One turn sends every row of this set to another row. A few are shown first. Where does it send the rows asked after them?
Q438: [  9 -22   5  19  17  -6   3  -4 -25  16  11  28   3  23   2   1   4 -10
   1   3   6  17   1  16 -32   2  -6   0   1  29  14 -14  -8  23 -14   7]
Q711: [ -6   3  12  -2  10   1 -17   9 -12  -4  16  21  26   5 -22  18   4   6
  19 -19  11  15 -10   6  -7  11  -8  -6   2   2  -2   8 -23  21  -3  26]
Q47: [ 12   8  -8  -3  13   6   5   9 -13  16  12  24  16  -3  -9  16   6   4
  23 -15 -14   8   0   2   4  21  -8 -10  25  15   4  -4 -15  38 -13  -9]
Q947: [  3 -35  18   9  -3  -3  -2 -14   0  28  12  11  14  15  -1  -3   4 -12
  13   5 -10   3  14  -4 -12  11   2 -20  -3   0  -1   5 -28   6  -5   0]
Q70: [ -4 -27  15   8  13  -3   0  -1   4   9  21  20  -4  -1   2   2 -17  -9
  -3   9 -18   5   0  -2 -17  -4  -8  -6 -13  15  12  12   5  22   7  10]
Q852: [ -5 -29   9  12   7 -12   0 -11   3  10  20  30   1  11  -7  14  -8 -14
   6  16  -1  11   0 -14 -17   1  -5 -13 -10   9  10  -1   2  26   8  12]
Q160: [  3 -31  34   6  17  -7   2  -9  -1  20   2  25  20   9  -4  -2 -11 -10
   8  12 -12   2  14   2 -11  14   1 -19   0   0  -2  17 -28  15  -9  -2]
Q896: [ 13 -24  36   2  -4   1 -11   0  -5  30   8  21   8   2   1  -4 -13 -15
  11  10  -7   3   9   7  -8   9   3 -20  -2   4  -5   2 -26  15  -4  -1]
Q825: [ -5  -8  19   7  23  10 -14   8 -16  39  20  18  -5  17  -4 -18  -7  -3
   3  -4   0   6  11 -14 -15  24   6  -5   8   0  15 -17 -15  22 -26   1]
Q717: [  0 -17  15   4  19   9 -16   7 -14  26  15   8  -3  23   2 -22 -11  -5
   5  -5   1  -2  12   0 -19  16   3   7 -10  -1  10 -16 -20  28 -26  -1]
Q954: [ 16 -19   3  13  35  -3  -5  -2 -24  16  10  21   6   6   6  -9   4 -16
   7  -2   3  11   2  14 -32   9  -3  -5   3  35  19  -4  -8  18 -13  10]
Q697: [ -9 -12  14   5  20 -11  -5   0  -7  12  25  17  -2   2   1   7 -13 -14
   3  20 -10  14  -4 -11 -18   1  -8 -19 -12  13   4   6   5  26   9  11]
Q668: [ -5   0   5   4  14   0   3   6 -14  -1  10  17   5   9 -22   8   6   0
  42 -15  -8  11   4  20 -16  11 -12   2  19   1   1   7  -8  37  -5  22]
Q153: [ -9   3   9   5  15  -3  -2  11  -7   1  13  14  10  11 -13   5   3   0
  44  -8 -13  22   1  14 -16  13 -15   5  19   2  10   6  -1  37   1  23]
Q716: [ -2 -17  20  -5  30   4  -5   1 -22  28  17   9  -4  16   0  -6  -9  -4
   0   6   4  -6  10   3 -11  26  -3  -1  -6  -7   8 -14 -32  25 -20  -7]
Q861: [ -2   1   1  -6  18   4  10  11   2   7  23   6  38   2 -13  10  16   5
  17 -15  -3  16   7  -6  -5  13   0  11   0   5  -6   2  -9  14 -20  -1]
Q704: [-10 -29  14   6  27  -4   6 -13   3   7  23  39  -3   2  -8   3 -18  -8
  -2   9  -3   8   2  -3 -12   1 -13  -8  -4  14  13   6  -1  22   3   6]
Q864: [ 17   4  -6  -8   8  15   9   7 -12  11   9  23  17   2 -12  15  10   1
  21 -17 -13   5   0   2  -4  21  -5  -8  22   9   0  -4 -10  47 -17  -2]
Q728: [ 16   4 -12  -4  12   7   0  14 -12  13   9  21  14  -3 -10  11   3   1
  26 -16 -12  12  -3   7  -2  18  -7  -8  22  19   7 -11 -12  42 -15  -5]
Q328: [ -1   1   4  -9  12   9  13   7  -2  17  18   8  39   2 -13  13  10   1
  10 -18   2  18   2   0  -5  12   1  13  -1   6  -8   7 -13  25 -16   4]
Q28: [  4   1  18  -4   9   2 -21  14  -4  -7  19  16  29   1  -9  21   8   1
  22 -12   8  15  -9   0  -3   9 -10  -7   7   0   2   7 -28  15  -1  19]
Q736: [  5 -25  13  11  30   4   7   3 -32   5  11  29   7  21   1  -6  -6  -2
   3   4   9  13   2  15 -30  11  -9 -11  -3  25   9 -14  -4  18 -22  -3]
Q529: [  0   4  12  -5  14  -4 -20  11 -14  -1  21  24  30   5 -13  23   9   4
  26 -11  18   8  -7  -3  -2   9 -11  -6   9   3   2   5 -20  23   1  19]
Q821: [  0   6   7  -5  16   7   9  19   0  16  20  -1  31   2 -13   7  11   5
  18 -14  -4  18  -2  -8  -1  10   4  14   4   6  -7  -2 -15  19 -22  -1]
Q321: [  6 -29  33  -6   0  -7  -9  -2   2  27  10  12  15   3   0  -4  -3 -13
   8  -1  -8   9  17  -3 -15   2 -13 -23   5   4  -4   2 -26   5  -5  -9]
Q846: [ -6 -11   5  15   9   9  -6  -2 -24  33  17  14 -11  20   0  -7   2  -4
  -2   3  -1   3   6  -1 -14  19   4  -4  -2   0  12 -21 -30  21 -25  -3]
Q841: [ -8   7   6   4  14  -9  -3  10 -12   3   7  20  11   7 -17   8   7   4
  37  -9 -12  15  12  19 -19  17 -15   6  20   3   5   6  -3  35  -7  14]
Q525: [ 19 -22  11   8  27  11  -2  -1 -27  13  17  29   1  11  12  -4  -8 -13
   4  -1   9  18  -3  19 -24   9   2 -10  -5  28  14 -13   0  15  -9   8]

Q47 goes to Q841
Q704 goes to Q160
Q525 goes to Q70
Now these:
Q954 goes to Q697
Q947 goes to Q846
Q821 goes to Q728
Q864 goes to Q668

